In the rows, zero is written as 128.
One turn moves each row of this set onto another row. After a few examples, where does it send each row asked below?
sozib: [115 137 125 104 115 125 130 151 132 128  98 149 141 138 116]
Ruge: [104 150 115 158 143 162 138 142  97 126 154 143 133 147 124]
puvaz: [108 138  87 123 150 161 126 163 102 127 134 136 115 135 126]
pateg: [139 127  99 147 108 124 139 145 136 140 154 155 104 150 104]
fiman: [110 141  91 141 136 124 128 134  89 142 121 142 124 121 134]
Narib: [118 134 117 110 116 124 120 155 138 120  99 147 133 147 117]
Zeg: [128 119 113 137 106 118 117 146 147 148 158 155 113 139 109]
veted: [131 138 121 130 152 161 103 129 110 130 168 154 129 130 125]
dusum: [131 122 113 118 130 115 146 143 103 150 105 139 138 144 132]
voro: [134 128  94 140 123 120 131 139 121 141 174 162 116 140 103]
Kilin: [102 139 104  97 147 140 104 164 137 124 135 144 136 138 126]
Zadi: [133 124 101 120 123 107 139 145 102 144 106 142 142 153 130]
liri: [146 146 125 151 110 131 119 108 121 136 131 152 140 148 129]
Digor: [151 140 113 147 132 159 135 123  92 134 149 150 126 149 129]
gafa: [104 145  89 123 155 164 133 158 113 127 129 133 122 136 124]
dosam: [117 141 124 162 145 118 136 119 104 140 137 144 141 157 133]
Buz: [131 107 111 130 116 136 121 162 135 143 166 157 114 142 100]
nupoz: [102 143 134 118 144 160 121 160 117 127 167 149 144 150 129]
dagif: [151 122 132 126 124 141 109 133 142 135 137 145 149 168 125]
ref: [132 128 149 136 135 118 141 138 124 137 121 148 132 175 129]
pote: [104 143 103  91 143 142 118 159 136 125 133 145 149 139 122]
buv: [123 126 106 140 118 137 123 147 125 132 166 164 108 128  92]
Dev: [131 132 138 130 136 171 100 143 140 119 140 148 125 145 114]
nud: [108 139  94 138 148 128 133 129 100 147 121 135 124 121 138]
givor: [111 142 160 119 127 137 119 154 139 124 135 155 132 152 125]

Buz -> voro
Narib -> puvaz
Digor -> dagif
Now find these:
dosam -> givor
dusum -> pote

One turn moves each row of this set onto another row. After a few examples, where does it send each row asked below?
gog: [124 117  95 145 122 107 120 146 158 115 131 151  77 122 143 117  92 124
 121 130 119 146  96 116]
nilet: [175 120 117 134 133 129 107 124 123 116 129 157  89 120 106 150 129 118
 136 129 154 148  99 118]
refe: [124  97 150 146 132 111 150 121 152 137 131 135 113 135 124 111 116 142
 139 124 133 125 128 110]
nali: [169 134 116 123 116 135 130 116 133 109 119 165  92 107 109 132 127 128
 142 136 165 146 104 112]
zumev: [109 100 126 130 146 139 134 148 138 114 123 155 100 145 102 117 135 106
 153 142 174 172 123 107]
miv: [107 106 113 156 104 106 116 103 119 100 110 172  99 173 123 125 116 125
 138 114 148 162 119 105]
Rure: [151 115 126 162 108 111 116 108 130 139 132 159 101 126 106 110 138 114
 136 142 115 154 119  94]
bifu: [134 147 121 144 118 102 111 114 115 109 126 145 106 150  98  85 129 146
 114 149 157 134 120 136]
non: [125 114 115 138 131 119 112 121 128 111 143 172  91 145 132 142 108 148
 138 123 179 125 101  87]
mip: [159 141 110 154 125 100 121 119 120  97 125 138  88 155 125  81 116 128
 146 148 161 131 111 108]
panog: [126 104 128 152 123 125 148 118 133 101 101 121  95 149 122 129 142 134
 130 110 158 139 118 143]
Gem: [114 127 117 135 124 124 116 149 145 127 118 141  98 133 140 137  93 141
 104 126 138 177 113 108]
nubod: [122 110 144 161 135 117 158 110 145 126 153 132 103 132 125 116 128 152
 130 142 137 138 116 104]
nat: [126 120 105 146 123 118 129 153 151 122 137 146  81 120 137 125  91 126
 126 117 112 154 102 118]
bekat: [155 118 126 153 102 114 117 113 132 127 125 152 115 110 117 108 115 124
 152 139 123 158 137 107]
kerud: [121 121 125 117 125 136 118 118 130 118 133 187  79 148 135 128 113 146
 137 123 160 131 108  89]
pufip: [103 105 125 139 136 130 130 129 151 114 129 172  93 133  76 115 148 117
 149 131 147 141 124 132]
doto: [106 106 106 139 135 127 130 139 145 114 135 163  96 127  70 111 149 117
 139 130 142 141 119 132]
vub: [125 143 117 155 114 104 110 120 119 108 132 142 101 153 102  90 125 148
 109 156 156 133 132 133]
rasus: [101 105 111 128 143 132 123 137 149 110 142 164  98 120  83 115 148 118
 144 130 144 144 121 127]
reka: [133 150 114 147 113  98 113 107 125 101 125 134  99 155 110  95 126 150
 117 149 161 129 130 125]
fopi: [111 113 113 154 102 129 104 116 111  99 108 160  83 166 141 120 127 135
 137 111 140 155 129 115]
febi: [147 134 107 156 134 104 111 120 121 100 128 144  89 152 126  73 106 120
 151 150 163 141 103 112]
biv: [110 108 123 132 145 140 127 137 139 112 115 158 102 146  99 112 135  97
 149 144 178 175 112 104]
Reg: [117 103 134 136 149 139 125 138 141 116 109 171  99 145  95 113 141 110
 156 138 171 165 116 104]
sabuv: [112 125 121 131 125 123 120 151 149 124 120 142  98 147 134 135  96 136
  94 146 142 172 114 112]
Bar: [130 113  96 140 134 110 125 151 158 118 136 149  82 125 131 117  92 129
 127 126 116 146  92 118]
fisa: [117 124 115 140 115 114 123 154 149 127 115 142 104 141 140 128  99 145
 100 148 137 171 110 109]
dafus: [129 106 133 148 131 123 152 109 129  90 118 131  98 153 115 138 126 135
 128 119 144 167 115 149]
lis: [149 135 116 151 131 102 119 119 113 101 124 146  83 158 122  75 111 113
 145 146 169 136 108 121]

nilet -> non
fisa -> bifu
bekat -> nali
Now find these:
Gem -> reka
febi -> biv

